Small tables with named rows and columns. After each table, cells are looked up by row and column.

Peleka:
,Nezif,Gukufe,Bok,Zunudi
Zinozum,8.25,2.79,8.21,2.43
Mulit,6.31,1.05,6.56,0.87
Tisabu,2.78,7.78,2.57,7.87
Tav,0.78,5.88,0.69,6.45
Tana,4.71,0.74,5.02,0.72
Zer,2.45,6.08,2.57,6.01
Rezu,3.60,2.95,3.87,2.96
Miro,3.80,7.42,3.72,7.22
Bom,3.69,8.05,3.41,8.02
Sof,2.64,7.89,2.42,8.02
Muz,6.38,0.93,6.62,0.76
Famopo,0.79,5.17,0.73,5.51
Felure,6.07,1.03,6.28,0.95

What is the Bok of Miro in Peleka?
3.72
What is the Zunudi of Tisabu in Peleka?
7.87
What is the Bok of Tisabu in Peleka?
2.57
What is the Nezif of Sof in Peleka?
2.64
What is the Gukufe of Bom in Peleka?
8.05
What is the Bok of Felure in Peleka?
6.28

Gakato.tsv
	Kor	Duteku
Zaziv	7.7	-1.3
Fiboti	0.7	2.6
Lidipal	8.0	-4.2
Tol	7.3	-6.8
Fibok	6.1	3.5
Konab	7.8	-1.1
Soz	3.2	4.6
Vome	7.8	-5.9
Tiruve	7.7	-1.4
Moso	6.5	2.7
Voronab	6.6	-6.9
Rufubu	3.8	4.9
Tez	7.8	-2.6
Vod	3.2	-6.3

What is the Duteku of Tiruve in Gakato?
-1.4
What is the Kor of Lidipal in Gakato?
8.0
What is the Duteku of Zaziv in Gakato?
-1.3
What is the Kor of Vome in Gakato?
7.8
What is the Kor of Tiruve in Gakato?
7.7
What is the Kor of Tez in Gakato?
7.8

Mamob
|  | Nanu | Damur | Zumu | Tumoko |
|---|---|---|---|---|
| Tib | 123 | 112 | 61 | 118 |
| Fomilut | 246 | 230 | 168 | 38 |
| Zabidep | 246 | 230 | 168 | 38 |
| Zuvi | 121 | 109 | 61 | 120 |
| Kofita | 246 | 231 | 169 | 38 |
| Setotip | 123 | 111 | 61 | 118 |
| Zugola | 246 | 231 | 168 | 38 |
| Vimabi | 246 | 230 | 167 | 38 |
| Fovir | 123 | 112 | 62 | 118 |
| Dibuguk | 121 | 109 | 61 | 119 |
| Lipud | 121 | 109 | 61 | 120 |
| Dun | 246 | 231 | 169 | 38 |
| Siperi | 123 | 112 | 62 | 118 |

What is the Nanu of Vimabi in Mamob?
246
What is the Tumoko of Zugola in Mamob?
38
What is the Tumoko of Dibuguk in Mamob?
119
What is the Tumoko of Vimabi in Mamob?
38
What is the Zumu of Kofita in Mamob?
169
What is the Damur of Kofita in Mamob?
231
What is the Tumoko of Fovir in Mamob?
118
What is the Nanu of Tib in Mamob?
123
What is the Nanu of Kofita in Mamob?
246
What is the Damur of Zuvi in Mamob?
109
What is the Tumoko of Fomilut in Mamob?
38
What is the Nanu of Fomilut in Mamob?
246
What is the Tumoko of Lipud in Mamob?
120
What is the Damur of Zugola in Mamob?
231
What is the Damur of Dun in Mamob?
231
What is the Nanu of Siperi in Mamob?
123
What is the Tumoko of Zuvi in Mamob?
120
What is the Tumoko of Tib in Mamob?
118
What is the Damur of Dibuguk in Mamob?
109
What is the Tumoko of Dun in Mamob?
38

Fiveb.tsv
	Tunado	Pogu	Luf	Bul
Zil	203	141	193	139
Zalep	68	105	61	105
Zipefik	73	114	83	116
Tam	184	169	173	166
Rir	204	141	203	141
Mas	75	219	104	218
Tov	186	58	165	59

Tam, Luf => 173
Mas, Pogu => 219
Zil, Tunado => 203
Mas, Luf => 104
Zipefik, Tunado => 73
Zipefik, Luf => 83
Rir, Pogu => 141
Mas, Bul => 218
Tam, Bul => 166
Zipefik, Pogu => 114
Rir, Tunado => 204
Mas, Tunado => 75
Tov, Tunado => 186
Zalep, Tunado => 68
Rir, Luf => 203
Zipefik, Bul => 116
Zil, Bul => 139
Zil, Pogu => 141
Tam, Tunado => 184
Row with the largest Bul: Mas

Table Zon
         Kisugem  Nibona  Bemeb  Zutin  Fes  Punas  Kuv  Supu  Fik
Nanimu       104     126    187    153  113    126   81   251  117
Mevat        120     121    179    133  103    128   39   213  154
Bar          230     126    194    125  117    156  192   134  195
Mebe          78     138     98    207  193    169  137   224  116
Ruda         153     152    144    108  117    121  124   161  181
Kegul        153     155    176    133  151    134  188   135  141
Nesufug      133     145    195    129  138    126  126   133  136
Nes          152     144    116    153  160    156  182   174  168
Vigez        147     147    166    150  147    145  184   183  135
Dosidim       90     189    131    110  108     87  174   249  116
Tov          103     174    130    145  179    135  177   139  131
Rulamab       55     203    115    142  208    120  202   129   91

What is the Kisugem of Vigez in Zon?
147
What is the Punas of Ruda in Zon?
121
What is the Nibona of Mebe in Zon?
138
What is the Supu of Nanimu in Zon?
251
What is the Supu of Ruda in Zon?
161
What is the Zutin of Tov in Zon?
145

Table Pez
         Dapu  Big  Rak  Vub  Pavud
Bipur      77   30   68   56     82
Pufi       79   73   35   71     53
Futema     63   68   53   27     84
Ludib      32   61   74   75     60
Dov        59   66   86   43     89
Lif        77   26   86   73     23
Zuk        76   60   59   87     40
Fugodog    56   52   54   55     88
Ruvidas    60   47   88   63     80
Mudot      56   40   54   42     68
Fupafi     72   47   50   60     36
Rar        77   66   92   79     66
Fub        85   40   84   71     21

Bipur, Big: 30
Bipur, Dapu: 77
Fub, Pavud: 21
Fub, Vub: 71
Futema, Dapu: 63
Bipur, Vub: 56
Pufi, Rak: 35
Ludib, Rak: 74
Pufi, Pavud: 53
Zuk, Dapu: 76
Pufi, Vub: 71
Zuk, Vub: 87
Lif, Vub: 73
Dov, Dapu: 59
Futema, Rak: 53
Fupafi, Dapu: 72
Mudot, Vub: 42
Fupafi, Vub: 60
Fugodog, Big: 52
Pufi, Big: 73
Row with the largest Rak: Rar

Table Ridisu
         Luf  Mokolev
Bot       39      194
Tov      229       40
Rilaze    42      224
Keviror  220       42
Kirudeg  223      223
Bupi      45      223
Sobo     222       56
Guduseg  200      227
Razadu   127      231
Gosef     42      222

Luf of Keviror is 220
Luf of Sobo is 222
Mokolev of Rilaze is 224
Luf of Bot is 39
Mokolev of Gosef is 222
Mokolev of Keviror is 42
Mokolev of Bot is 194
Mokolev of Sobo is 56
Luf of Rilaze is 42
Luf of Gosef is 42
Mokolev of Kirudeg is 223
Luf of Tov is 229
Luf of Bupi is 45
Luf of Guduseg is 200

Bor:
,Mufa,Zezem,Zabus,Gep,Rizul
Vudad,150,79,166,217,158
Ralov,150,176,166,137,158
Vonuk,177,214,152,152,152
Furego,94,176,57,152,240

Zabus of Vonuk: 152
Zezem of Furego: 176
Rizul of Vudad: 158
Zabus of Furego: 57
Zabus of Vudad: 166
Mufa of Vonuk: 177
Gep of Ralov: 137
Zezem of Ralov: 176
Rizul of Ralov: 158
Mufa of Vudad: 150
Zezem of Vonuk: 214
Rizul of Furego: 240
Rizul of Vonuk: 152
Gep of Furego: 152
Row with the largest Rizul: Furego

Table Natovet
,Sib,Kib,Vokab,Bifugu,Lag,Vevak,Ditaril
Der,3.17,3.66,4.98,-5.14,6.45,-4.87,5.46
Zeg,5.98,6.11,1.89,-5.18,0.26,6.18,3.55
Pofomu,6.78,6.57,-4.67,-4.59,6.34,0.08,-6.29
Mamid,6.22,5.76,5.01,-5.45,5.82,5.87,-5.59
Det,5.82,6.48,-6.41,2.17,5.66,6.10,6.20
Zopazul,-3.92,5.02,-5.63,-1.23,4.30,5.93,6.25
Bot,-5.98,4.82,-1.87,-1.77,6.02,4.49,6.64
Gil,6.00,4.96,-2.95,-3.17,0.00,5.90,5.42
Nof,5.69,6.30,-6.41,-5.31,-4.47,5.85,5.19
Poralez,5.58,5.17,-4.70,-4.84,-3.97,3.03,0.66

What is the Sib of Zeg in Natovet?
5.98
What is the Lag of Der in Natovet?
6.45
What is the Vevak of Nof in Natovet?
5.85
What is the Sib of Det in Natovet?
5.82
What is the Bifugu of Det in Natovet?
2.17
What is the Sib of Der in Natovet?
3.17
What is the Vevak of Zopazul in Natovet?
5.93
What is the Kib of Det in Natovet?
6.48
What is the Kib of Poralez in Natovet?
5.17
What is the Vokab of Gil in Natovet?
-2.95
Row with the largest Bifugu: Det

